In the rows, 128 means zero.
One turn moves each row of this set onto another row. After a few examples, where does it send each row asked below?
j497: [126 100 107 106 131 132 135 118 146 131 120 103 119  84 138 122 157 134
 140 145 174  96 109 141  90 137]
j711: [131 122 133 110 131 160  89 156 137 150 114 108 120 141 136 150 166 117
 127 131 157 131 108 148  80 141]
j9: [118  98 110 109 128 127 110 149 116 148 128  99 127 137 134 142 155 101
 100 152 165 135 101 151 115 148]
j189: [124 105 151 137 156 159 134 134 148 117 104 118 137 107 139 111 126 117
 126 136 142 115 156 148  90 148]
j656: [128 123 116 128 148 146  88 132 144 142  89  97 117 148 145 130 129 115
 131 139 159 146 122 126  78 142]
j943: [127 105 107 147 135 139 104 107 149 138 115 117 123 128 145 145 129 109
 151 135 175 136 112 149  88 108]
j386: [134 120 159 146 155 144 152 157 155 131 139 112 133 105 148 123 153 109
 143 135 140 136 116 138  82 152]
j795: [ 92 120  95 103 119 148 123 158 158 175 134 102 132 121 158 137 146 107
 133 147 147 125 133 115  96 142]
j809: [123 125  96 118 174 144 124 143 152 146 130  98 131 135 139 128 140 106
 123 111 164 151 126 135 119 143]
j375: [130 116 137 121  92 149  99 126 162 143 138 125 139  96 143 127 135 110
 135 136 144 153 126 138 105 146]
j663: [110 146 117 115 101 148 105 146 149 156 101 122 121 138 145 139 159  88
 152 141 135 123 128 141 102 151]
j289: [132 130 124 127 144 152 150 118 136 167 121 105 115  86 160 136 156  90
 134 139 179 146 137 126 113 135]
j625: [122 143 124 123 101 143 103 132 153 156 122  89 115 133 155 137 140 105
 136 149 130 133 118 117 111 164]
j959: [129 116 140 117 123 132  78 117 152 142 129 109 133 116 136 127 113 109
 132 134 156  97 122 138 112 148]
j541: [ 93 114 110 127 142 143 127 136 146 105 134 125 148 106 172 132 132 118
 127 134 132 130 125 145 100 133]
j721: [141  99 102 133 143 151 133 135 133 140 106 132 118 104 153 130 166 126
 156 145 156  97 121 119  82 138]
j212: [122 109 134 134 162 128 142 117 141 149 107 112 130 114 131 114 122  84
 111 162 151 122 144 153 107 170]
j91: [123 113 133 124 126 140 149 143 114 147 121 106 131 103 141 128 139  94
 131 122 206 149 130 129  96 137]
j915: [108 116 116  89 117 129 136 157 159 141 123 126 152 134 147 144 116  85
 139 150 153 127 144 148  97 139]
j65: [123 107 146 119 164 135 138 137 140 142 134 101 163 111 135 132 145 113
 150 133 144 120 144 141  70 163]
j531: [122 117 167 128 130 138 160 135 130 141 128 111 135 116 138 124 138 112
 144 188 162 115 121 135 103 149]
j845: [132  96 137 126 136 134 141 134 142 150  97 131 110 117 109 111 155  94
 146 154 168 100 129 132  98 166]
j306: [127 125 124 126  95 149 107 156 145 139 112 106 129 138 137 127 166 107
 132 162 129 145 122 135 118 143]
j562: [ 94 125  91 109 143 154 117 135 151 135 138  94 145 123 136 121 162  90
 132 147 136 138 121 119 120 129]
j583: [133 114 128 106 147 134 149 128 133 113 112 119 127 114 124 121 128  86
 129 159 145 102  86 138 101 139]
j801: [114 106 108 127 153 144 131 111 115 153 111 109 119 102 128 127 150 100
 142 142 154 102  85 139  89 123]
j348: [127 115 115 116 139 152 178 126 140 148 141 114 130 132 150 126 129 104
 141 141 187 150 123 134 114 155]
j446: [106 140 112 138 104 149 115 126 153 117 139 137 127 120 152 131 130 111
 145 142 159 144 120 165  95 152]
j683: [124 117 123 130 139 150 148 123 116 139 125 127 131 144 142 126 125  94
 138 163 194  98 128 131 119 148]
j713: [130 131 132 100 142 147 156 128 108 146 114 109 115  95 130 139 137  87
 127 151 154 110 123 117 108 170]

j306 moves to j663
j583 moves to j683
j386 moves to j721
And these:
j65 moves to j497
j446 moves to j656
j959 moves to j9
j795 moves to j375
j801 moves to j348
j531 moves to j845
j943 moves to j809

One turn moves each row of this set onto another row. After a few examples, where does it send each row asked below?
j664: [111 131  86 145 121 169 125 181 121 133 161 131 115 172 106]
j429: [114 124 101 143  94 162  99 166 123 143 116 142 123 161 113]
j902: [105 132  90 147 116 151 131 196 110 128 121 107  95 142 122]
j342: [102 130  99 135 103 156 107 159 126 153 115 143 117 171 116]
j391: [108 130  99 146  96 162 109 163 114 149 113 127 130 163 113]
j846: [124 133 111 142 155 154 134 169 113 127 172 146 132 172 117]
j760: [136 123 121 147 147 161 131 162 110 130 168 151 124 172 118]
j362: [114 131 124 132 115 160 143 155 125 141 124 161 134 170 110]
j852: [117 118 100 134 119 145  93 169 105 139 105 116 124 130 140]
j524: [124 132 142 127 148 132 148 163 124 137 124 155 130 155 130]
j794: [133 121 123 156 167 147 122 161  89 124 127 140 139 160 140]
j318: [102 125  85 149 117 159 129 199 113 132 130 108  97 158 125]
j540: [120 125 110 153 147 142 136 175  94 124  95 105 112 157 139]
j778: [121 120  95 147 113 176 123 179 120 138 160 136 106 165 108]
j288: [110 132  93 142 112 167 118 190 124 133 160 137 105 154 107]
j80: [111 118 119 122 152 136 114 170 118 138 101 138 119 131 154]
j162: [111 125  99 159 145 138 133 189  90 125 111 106 110 150 144]
j339: [116 135 112 156 149 132 135 180  90 119 107 108 111 144 139]
j691: [113 128 133 122 158 137 139 163 124 145 123 160 129 150 140]
j455: [106 127  75 151 121 159 122 191 109 130 126 105 104 153 122]
j32: [111 127  96 141 122 166 123 188 123 133 169 136 108 171 113]
j689: [111 124  99 138  92 159 112 157 114 143 111 145 127 158 113]
j526: [132 119 112 140 147 159 116 169 109 137 168 161 134 158 122]
j229: [111 139 124 136 116 162 145 162 129 149 133 147 134 176 107]
j489: [115 115 100 132 113 145  97 178 118 136 102 127 113 127 138]
j564: [121 126 139 116 145 144 149 161 126 130 122 155 130 149 132]
j174: [104 119  99 130 118 149  95 168 119 143  97 126 111 144 140]
j79: [138 121 127 151 168 138 138 162  91 123 137 132 122 155 139]
j955: [116 124  93 152 154 139 127 184  92 121 115 104 115 141 143]
j553: [126 117 105 153 147 138 135 180  91 126 111 106 102 138 143]
j143: [125 120 126 116 153 133 117 172 115 132 121 127 127 123 149]
j340: [122 119 125 122 146 127 127 178 119 131 106 136 118 123 149]
j444: [116 116  85 150 113 161 126 189 109 136 125 109  92 144 123]
j805: [129 133 129 156 166 137 126 163  91 117 139 139 133 158 136]
j873: [121 132 140 116 151 143 149 168 130 139 138 147 132 151 129]
j626: [123 117 124 111 142 134 121 166 117 125 108 135 119 125 147]
j602: [128 129 115 147 176 135 134 170  94 120 143 129 132 153 140]
j98: [119 135 128 140 117 153 131 155 127 143 130 160 133 179 108]
j591: [125 125 119 155 168 132 128 171  86 123 139 131 129 159 145]
j909: [126 126 116 144 153 149 122 172 106 128 174 150 128 172 125]
j699: [111 127  90 135 116 150 137 191 118 136 117 105  89 154 120]
j347: [118 123  90 127 116 162 125 186 126 144 163 140 104 154 110]
j116: [107 134 121 130 127 149 134 155 130 155 132 164 128 175 116]
j766: [116 115  99 125 110 144  99 163 110 133 101 129 117 130 135]
j743: [125 132 117 147 142 159 116 169 111 126 173 156 130 164 116]

j902 moves to j743
j664 moves to j602
j852 moves to j229
And these:
j766 moves to j362
j347 moves to j794
j32 moves to j591
j778 moves to j79
j524 moves to j489
j116 moves to j80

